One turning vector, and how many steps it has turned:
The counts run from 0 to 332.
[ 33  -8 -60  11  21  -5  12 -38  -7 -41 -42  17  -5 -36 -30   0  12 -16
 -13 -32  -9  28  -9 -21  21  11 -12  28 -26 -13  -9 -36  -3   3  16  28
  26  -6  35  12 -20 -41   5  20 -12 -32  15  44  22  -4  22  32   0 -62
  23 -14  -5]	272
[-20  23  19  -9  -9   8 -15   5   2 -40   7 -15  25 -27   5  11 -61 -52
  -7  -7  68 -13   2 -12   6  13  -6   0 -20 -24  39   0  10  27 -10 -19
  42  10  21 -20 -10 -10  -2   7  15   3  31  10   4 -47   9  12  59  20
 -12  52  32]	300
[ 28   7  10  29  15   5  11 -10 -46 -18  27   0 -24 -24  26 -21   9 -53
 -21  47  33  26 -41  15  -3   5  -3 -14  69 -18   4  24 -18  -5  -4 -27
   9  22   8 -24  -8   6 -16  -9  29   0  17  32   3 -36 -13  55  -3   5
 -29  45   7]	145
[ 26  -2 -38 -10   7  15 -15 -48 -46 -80 -45  35  19 -31 -23  13   1  28
  11 -19  24  14   7  13  11  20  -9   6 -10 -37 -32  -2   3  -5   1  24
  13  17   2  11   8 -26  17  39 -12 -16   0  25  45  -7 -31  -2 -48   2
  17  -8  20]	92
[  5 -26 -14 -14  40  -9  10 -21 -28   7 -51  23  48 -13  -3  -8  -4  25
  -7 -16  29   5   9   7  45  -9  24 -27  25  36  12   1  11   6   5   8
  32  11  22  17 -51 -34  22  -8 -12   3  30  22  44  26  19  36 -13  61
  37  -9  16]	171
[ 40 -13 -17   2  31 -13 -21 -26 -29 -34 -34  -8  27 -35  16 -23  -7  41
 -18  15  31  15  -1  51  26  10  29  11  40  20  12  49  -8  -1  25  10
  33  50  24   8  -2  35 -27  13   7 -14  43  19   9   6 -10  15  -9  45
  -5  12  26]	319
[ 38 -19 -19  25  27 -22  10 -11  -3 -16  -7  -5 -14 -21 -26   2  -3 -23
 -34   1 -10   2 -19 -24  18  18  14  23   5  73  20   5 -20 -11  24   6
  43  41  61  16  14  33 -42  44  36  -2  12   0 -38  -1  -6   6 -11   0
  47  22  -7]	40
[ -2 -11 -14   3  38 -14  10 -19   8 -22 -14  34  26 -14 -17  -6 -46 -21
  14 -22  31 -15  14 -22 -11  12 -16 -34   9   9  11 -13  13  19  -5  -9
  62 -23  37 -57 -22 -27  38  12  35  28  -9  10  24 -60  27   5 -55  18
  13   8 -11]	76
[-11   4  -5  22  22  -7  14 -40 -64 -15  -2  19 -37 -19 -19  21  22 -22
 -37  -4  28  11 -20 -47  28  20  22 -11 -34  23   4 -19   3 -12  24  -7
  -9  52  31  38  24 -15   0  41 -29   0   8  37 -16   0 -27   6 -20   5
  55   2 -16]	188
[ 49   4 -17  15  12  -7   0 -35 -11 -82   1   3   9 -18 -39 -11 -31 -19
  -4   3  -1 -13  19 -13   2  11   1  12  43   6 -17  29 -39 -30 -11  -6
  22  16  14 -12  17  20 -12  44  50   7  -7 -16 -20 -46 -27  14 -46  12
   5  29  10]	229
[ 32  -7 -14  19  37 -32  14 -24  13 -34  19 -38  14 -10 -37 -13 -56 -30
  -5  21  10 -16  23 -11 -17  24  15  13   2  45   8   9 -31   6   4 -19
  61  14  31 -52   9  18   6  20  44   3  -3 -21 -10 -31 -18  12 -20  32
   8  31 -10]	220
[  2 -22  -6 -22  35  -2   9 -20 -18   1 -53  24  53 -12  -1  -9  -9  21
  -7 -22  31   1   9   1  46 -10  20 -32  34  29  16   2   8   6  -3   6
  27   6  17  19 -56 -33  21  -9  -8   5  35  15  44  19  26  41  -4  62
  29  -9  19]	169
[ 59  -7 -43   1  27 -13  11 -34  12 -40 -13 -48  10 -39 -12 -25 -16 -16
 -31  18  -6  25  -3  16   4  20  10  43  19  -3   7  11 -35   5  26   9
  34  12  22 -16 -25  11 -30 -16   3 -44  40  16   5   2  15  53  38 -28
 -16   6  14]	131
[ 14 -46  22 -25  -2  12   8  -5   8 -11 -18 -16  37  12 -26  28 -21  -8
 -11  -6  39  -3 -11   1  18  12  12  12 -15  54  31  -6  -7   9 -21  -3
  32  26  13  27 -23 -14  -7  23  -1 -15  30 -18  41  41 -19  -2  51  77
  23  17  39]	24
[ 15 -15 -18 -20 -25   3   6   1  38 -27   4 -14  19   1 -14  29 -40 -36
 -56 -17  32  11 -10 -42  -5  41  -8  15 -45 -22  45 -18  -9  -6  28  -7
  58  21  35 -19 -10   3 -31   0 -16  -7  27  21  -6  -1  26   2  49 -16
   3  10  26]	118
[ 34 -18  -2  17  25  -9 -10 -22 -48 -15 -14  14  -7 -20  27  -9  18  25
 -37  25  35  27 -32  31  15  19  21 -10  46  17  16  43  -8 -17  30  -2
  21  60  29   8  10  42 -38  20   3   1  28  35  -6   0 -15   6 -32  40
  -4  12  13]	325
[ -8   3   8  17   6  11   5  -7 -44 -20  23 -12 -25 -42  12  14  -2 -65
   0  31  62  22 -45  12 -16  23 -16  13 -28 -25   9 -24  15  47  -3 -22
  19  13   7 -22   3 -30  11   8  -1 -29  13  36  37 -21 -38  12  31 -14
 -19  42   6]	289
[ 11 -36  -6 -12 -26  24  -2  -4 -37 -30   2  24   4  -6   1  46  10  -6
 -26  11  66  30 -48   5 -19  43 -17   4 -41 -31   8 -17  16   7  19  -5
  30  38   2  -7  16 -10  -8  22 -28 -11   3  37  51  26 -50 -30 -12  17
   0   8  27]	104
[-13  -1  19   0  17   9  21 -52 -44 -32   5   4 -39 -21 -26  31  19 -41
 -40 -12  33   1 -22 -61  17  22  18  -5 -35  10   7 -24  -4  -5  13 -12
 -32  37  17  43  15 -19 -11  40 -37 -16  15  17 -17  -8 -25  -7   4  -3
  43   2  -8]	193
[  9  -5 -15  20  18  10  10 -27 -47 -27   5 -11 -29 -51   2   5  19 -51
   3  26  41  32 -45  20 -12  19 -14  26 -24 -22 -10 -29  10  43   5  -4
   7   8   6  -8  -1 -35  12  11 -11 -48  14  41  49  -4 -38  19  18 -35
 -16  19  -1]	284
[ 34  -4 -17 -11  28 -11 -23 -23  -9 -47 -43 -20  47 -39   7 -19 -30  34
 -11   2  32   4  17  44  32   6  27  16  31  15  17  44  -9   5  18  12
  39  34  24  10 -14  26 -22  10  10 -17  48   6   9   0   4  22  16  42
  -6  16  36]	315
[ 29 -41 -11   6  18 -19  10   3  10   9 -15 -18  21  -2 -27  13 -18  -4
 -22   7  15   4 -13  -2  16  19  17  21 -13  87  34   0 -10   5  11   0
  67  39  48   7  -4  16 -21  26  24  -6  19  -7   7  35 -11   1  18  53
  39  21  13]	32
[  6 -17  -9 -19 -31   7   8   8  24 -22  13  -3  16   8  -9  38 -34 -39
 -57 -14  47  12 -24 -40 -10  43 -16   7 -53 -24  45 -22  -2  -4  27 -13
  59  27  32 -19  -3   2 -27   3 -20   0  19  26   1   4  12 -10  40  -5
   4  12  27]	115
[ 38 -15 -12  22  27  -8  13 -24  -5 -35  -6   1 -28 -33 -26   1  10 -34
 -35  -1 -15   0 -23 -32  18  13   9  20  20  54  11   4 -24 -14  17   5
  14  31  53  27  12  34 -52  49  32 -10  13   0 -45 -21  -4   5 -18 -22
  39  20 -10]	44
[ 31 -33 -18  19  23 -23  13   4   6   4 -10 -12   8  -7 -26   7 -15 -12
 -26   8   4   1 -15  -9  15  18  19  23 -12  85  32   2 -14  -1  20   3
  65  44  57   8   4  26 -28  31  29   0  14  -3 -13  24 -10   2   3  37
  45  21   3]	35
[ -4  -4  35  -9 -20  28   0 -31 -29 -49  -2  11   5  12 -24  28 -14 -34
  -7 -14  56  -3  -5 -25  28   1   4  -4  -9  -5   9  -7  -9 -21 -46 -17
 -16  30 -10  45  -4 -41  13  39 -12  -3  22   1  28  -6 -31  11  50  58
   7  30  41]	14
[ -6  18   7 -20  -1   3 -24  -4  14 -51 -17 -19  48 -31  -2   1 -66 -24
  -8 -19  51 -18  23   0  21   6   4   5  -5 -14  37  17   3  19  -8  -8
  46  15  22  -4 -18  -2  -7   8  14  -1  43   1  -1 -39  22  19  59  31
  -6  40  40]	305
[  3 -59  35 -17  46  11  36 -20  13  -9  13   8   1 -28   0   5  -5 -47
   2   6  39  -9 -37  -7 -35  14 -17 -30  45  21  12 -15   6  47 -11 -18
   8 -36   8 -45 -41 -15   5   2  23 -12   9 -14  40 -37  -1 -11 -37  12
 -17   1 -12]	65
[ 34 -27 -20  22  23 -26  11  -3   3  -1 -10 -11  -1 -12 -26   4  -9 -14
 -29   6   0   1 -16 -15  20  19  17  22  -6  83  28   5 -17  -4  22   4
  60  42  60  12   8  29 -34  38  34  -1  14   0 -23  16  -7   5  -3  21
  47  22  -2]	37
[  0 -43  34 -32  35   6  37 -46  19 -24  18 -54   6 -18 -34  23 -26 -44
 -21   6  36 -17  -7 -30 -23  29  16   9 -28  33  19 -25 -14  39  -1 -20
  -7   1   0 -11 -21 -16   0   7 -24 -41  26 -33  25   4 -23 -13  36  27
   3   0   5]	206
[  3 -54  31 -15  46   6  34 -17  13  -7  11  12   4 -26   0   3  -9 -45
   4   4  41  -9 -33  -5 -34  13 -18 -32  42  21  13 -17   7  47 -13 -19
  15 -34  11 -49 -41 -16   7   2  23  -7   6 -11  41 -40   4 -12 -38  14
 -16   3 -14]	66
[ 10 -34  -4 -12 -28  24  -1   0 -31 -26   5  22   4  -3   0  48   6 -11
 -29  11  65  27 -50   0 -22  43 -17   3 -43 -32  12 -16  15   8  19  -6
  34  39   4 -11  17  -9  -8  20 -27 -10   1  36  45  27 -46 -32  -7  16
  -2   7  24]	105
[ 43   0  -9  31  25  -7  12 -20 -40 -22  20 -19 -22 -35  21 -30  12 -39
 -20  54  20  31 -35  29  -4   9   6   9  59  -9  -3  25 -25   3   8 -17
  16  20   9 -28 -10  14 -20 -12  25 -19  23  32   7 -21 -19  60   0  -5
 -31  33   3]	141
[ 55 -14  -3  -3   2  15   0 -36 -17 -93  -7  19  10 -19 -27  -4  -8 -12
  -6  -3   3  -4  -2  -5   4   5  -9   5  65 -11 -26  27 -37 -31 -21  -1
  -4   9  -3   4   9  14 -23  48  41   0   0 -16  -2 -35 -34   6 -50  11
  -4  20  21]	234
[ 33 -29  16   0  33  13  25 -40  -5 -52  -4   3 -36 -50 -19   2  28 -46
 -29  -6  -3  -2 -36 -30   3  11  -3  12  47  26  -4   0 -25   5   1   2
 -31   2  26  26  -5  20 -54  41  18 -31  21 -12 -24 -34 -11  -3 -20 -37
  14   8 -10]	51
[  3 -24 -11 -17  39  -5  10 -23 -24   7 -52  20  52 -13  -2  -6  -6  23
  -6 -21  30   5   9   4  47 -11  21 -30  28  33  15   1  11   5   0  10
  32   8  18  18 -53 -34  24  -8  -9   6  33  17  44  24  25  39  -6  61
  34  -8  17]	170
[ 40 -73  17 -25 -14  33  15  -3  -5 -37  -5  48  19   5  -4  21  16 -11
 -13  -1  36  14 -50   6 -11  10 -22 -17  63  -6  -4   4  -4  -7 -20  -5
   8  -5 -13  -6 -25  -6 -18  26  19   1   1  -3  52  12 -30 -18 -49  32
 -15  -1  27]	245
[ -2  -2 -22  30  34 -22   9 -32 -67   5 -16  23 -17 -15 -11   5  20  -1
 -28   0  26  18 -17 -22  36  14  29 -13 -22  42   4 -12   9  -8  30  -2
  20  53  40  27  14 -15  13  30 -21   6   6  46   1  18 -21  18 -36  22
  58   1 -17]	183
[-10  -2  35 -25   3  26   8 -10 -12 -23 -16  37  32  -5  13   0 -17 -33
 -17 -23  46  -8  -7 -27  31 -14  -5 -47  62 -19  23  10   0 -11 -32 -16
   2  -5   4  11 -52 -28  -2  -7   9  25  35   9  17 -35  35  44  17  44
   4  20  32]	159
